Some points, each followed by its number:
[-17 -52 -27  50  51 -15  74 -29  11 -69 -64 -19  57  12 -51  32 -45 -67
  30  30  31  66 -57  51] 0
[ 23 -66 -17 -58  80 -31 -45 -28  42 -63  36 -27  62 -54 -44 -35  -5  50
 -46 -68  33  -6 -20  37] 1
[ 19 -73  15 -54 -31  13 -13  33  -3  38 -72 -49  14  24 -59 -31  -6 -36
 -47  16 -58 -46 -30  16] 2
[ 37  52 -29 -47   1 -19  72   0  40 -69  19 -35  33  43  60  69 -16 -20
  -5 -79  33 -46  50  12] 3
[ 40 -13  35  52 -37  -2  -2 -11   9 -62 -64  15  68  41 -33  20  25  48
 -24 -42 -13 -57 -11   3] 4
[ 21 -21 -28   7 -42   1  -4  41  31 -41 -57  36 -69 -40  21 -41  19 -61
  25  44   5  -4 -48  14] 5
[ -3  22 -28 -39 -34   1  10 -12  54  55 -36  20 -27 -66 -62 -19  14 -51
  23  25 -83 -47  32  56] 6
[-69   2  -4 -41 -21 -12 -28 -19  23 -51  45   0 -33  38  54  45  41  62
  28  34  26 -31   7  48] 7
[-71  40 -27  -1  48 -24 -48  20  26  49  51  18  39  17  50  45  45  34
  12  -1  35 -52 -52  47] 8
[-77   2  -7 -46 -21 -13 -29 -25  24 -51  50  -4 -30  41  59  52  45  71
  30  34  26 -34   9  54] 9
[-23  44  14 -38 -26 -23  58 -17 -24 -69 -13   5  48  45   3 -16 -40 -69
 -24  -1  33  75  -3  23] 10
[ 53 -26  -5  31 -18 -31   1 -34 -45  56 -15  45 -19 -67 -68 -28  63 -26
 -15  28  26  72  55 -61] 11
[ 41  50 -14 -61 -40  62  75 -15 -12 -58 -28 -40 -19  16  13  65  52  58
  21 -82 -30 -48  40 -38] 12
[ 44  48  12 -20 -23  36  10 -23  27 -58 -30  25  57  39  45  14  14  23
  26 -37 -12 -53  -6 -43] 13
[ 21  38  48  63  28 -17  -2 -26 -24  31  42 -14 -57  29  54  39 -26  47
   2 -27  17  21  36 -29] 14
[ -4  27 -28 -41 -43   3  14 -10  59  65 -42  23 -32 -65 -63 -16  17 -61
  29  30 -92 -54  40  61] 15
[-71  38  25  -3  54 -16 -37  75  69 -15  53   0  55  20  35 -14  10  35
  23  34   3 -45  10  50] 16
[ 46 -13   3 -51  18  26 -47 -22 -27 -68  -3  36 -16 -33  24 -21 -47 -64
  29  37  32 -20 -48 -19] 17
[-13 -50 -27  46  44 -14  68 -25  12 -66 -62 -15  48  10 -44  27 -42 -66
  29  31  30  61 -57  47] 18
[-15 -51 -21  46  44 -16  70 -24   8 -62 -62 -21  55  13 -48  27 -40 -66
  29  29  23  58 -54  49] 19
[ 52   8  40  18   1  -8   9 -33  25  47 -23  51 -49 -74 -70 -53  76 -47
 -18  33 -26  21  38 -25] 20
[ 10  19 -23  70  74 -12  -2  -7 -35  48  23  -2 -48  44  59  73 -43  50
 -33  26   3  40 -58 -65] 21
[ 40  52 -29 -50   0 -16  68  -6  41 -70  16 -24  39  42  58  67  -8 -20
   1 -85  34 -47  53   5] 22
[-14  38   3  41  82  16  77 -29 -60  53  26  46  24  22  59  36 -47  59
  27 -17  -8   3 -46 -55] 23
[ 31 -75 -16 -62  82 -32 -45 -32  43 -73  35 -31  63 -60 -52 -42  -9  51
 -51 -73  33  -2 -18  35] 24
[ 36   2  39  32 -23   1 -15  55  21 -46 -17  46 -65  -4 -15 -52 -10 -48
   8  31  17  12 -13 -27] 25
[  0 -68 -21 -50  26 -31 -31  14 -30  31 -72 -10  42  42 -70 -37 -24 -48
 -81  43  15 -44 -67  25] 26
[ 34  49 -15 -52 -39  65  71 -11 -16 -49 -22 -42 -19  18  15  57  45  51
  20 -75 -27 -39  35 -39] 27
[ 26  -7  35  57 -36 -10 -16  -3  14 -48 -61  20  60  34 -35  31  27  50
 -26 -36 -12 -57 -15   2] 28
[  6 -73 -21 -56  -1  -7 -31  27  17  10 -66 -35 -14  43 -43 -12 -10  23
 -78  23  20 -51 -63  60] 29
[-77  12  42 -61  39 -31 -54  33  67  37  53  31 -19 -45  61  76  52  67
   8  25  19 -42  14  53] 30
[  3 -56  38  62   1  16 -51 -10  32  49  46 -23 -68 -40  56  73 -29  -9
 -83  43 -65 -44  57  58] 31
[  0 -63 -15  11  79 -21 -48 -37  27 -48  16 -51   6 -73 -24 -30 -38  61
 -73 -27  26  25 -58 -22] 32
[ 18 -44 -21 -13  80 -26 -51 -34 -10 -60  34 -15  25 -84 -39 -45 -23  64
 -43 -24  17  41 -56  -7] 33
[-64 -34  44  10 -42  59 -25   5 -53  20  -5 -63 -23  44  30 -22 -45 -60
  19  -5 -51  36  49  33] 34
[ -1 -30  59   0 -46 -20  20  44 -34  30 -31 -49  27  17 -16 -30  18 -51
  16   8 -73 -40 -14  24] 35
New points follow, each followed by the number of its nearest point above by angle.
[ 49 -59 -25 -61 -43 -29 -33 -12 -26  38  45  47 -39 -30 -10 -56  69  37
  27  41  32  54  58 -52] 11
[-11  44  44  22  12 -16 -32 -35 -32  48  51  16 -38  45  59  74 -46  53
 -13  -7  32  39  37  17] 14
[ 31   2  33  24 -24   6 -18  55  24 -46 -14  43 -73  -4 -14 -42 -16 -56
   9  34  10   5 -12 -20] 25
[-51 -26  16  59 -40  91  35  49 -59  31  25 -67 -26  28   5 -27 -26 -60
  17  -7 -72  50  48 -32] 34
[-76  13  24 -57  38 -17 -58  38  61  40  72  28 -37 -37  61  76  51  66
   8  17  30 -46  11  63] 30
[-25  45  30 -25 -31 -27  67 -10 -30 -63   0  -8  56  37   9   4 -43 -62
 -38  -2  23  73   3   8] 10
[-49  52 -29   9   6  93   0  81 -64  41  33 -50 -51  42  60 -50 -49 -60
  15  30   6  37 -10 -30] 34
[-46  52 -25  10  10  92  -6  80 -64  47  24 -57 -32  45  58 -47 -53 -59
  10  23  12  46 -21 -47] 34
[-57   8 -10  62 -42  81  31  53 -48  44  58 -65 -54  36  -2 -43 -31 -17
  -2  14 -55   6  53  -3] 34
[-55 -27  17  59 -43  99  34  55 -64  39  31 -72 -32  28  11 -30 -26 -60
  17  -7 -80  48  53 -32] 34
[  9  18 -29  69  77 -12  -2  -6 -36  49  21  -1 -47  45  59  75 -44  50
 -36  29   2  41 -65 -68] 21
[-42  43 -25   5  10  85  -7  76 -58  45  17 -56 -30  45  50 -45 -50 -53
   3  23  12  39 -25 -39] 34
[-67 -26  38  16 -37  63 -19   1 -51  17 -10 -50 -31  49  34 -19 -44 -52
  29   0 -50  40  35  24] 34
[ 48  49  13 -25 -31  38   5 -23  34 -67 -34  23  59  40  44  13  19  20
  25 -38 -13 -57  -2 -42] 13
[-44  53 -28  15  16  91   0  81 -63  46  14 -58 -36  43  62 -47 -51 -64
   9  22  18  47 -31 -41] 34
[  7 -50  37  62  -2  16 -43  -9  27  42  42 -19 -59 -37  48  65 -23  -5
 -80  39 -58 -38  57  49] 31
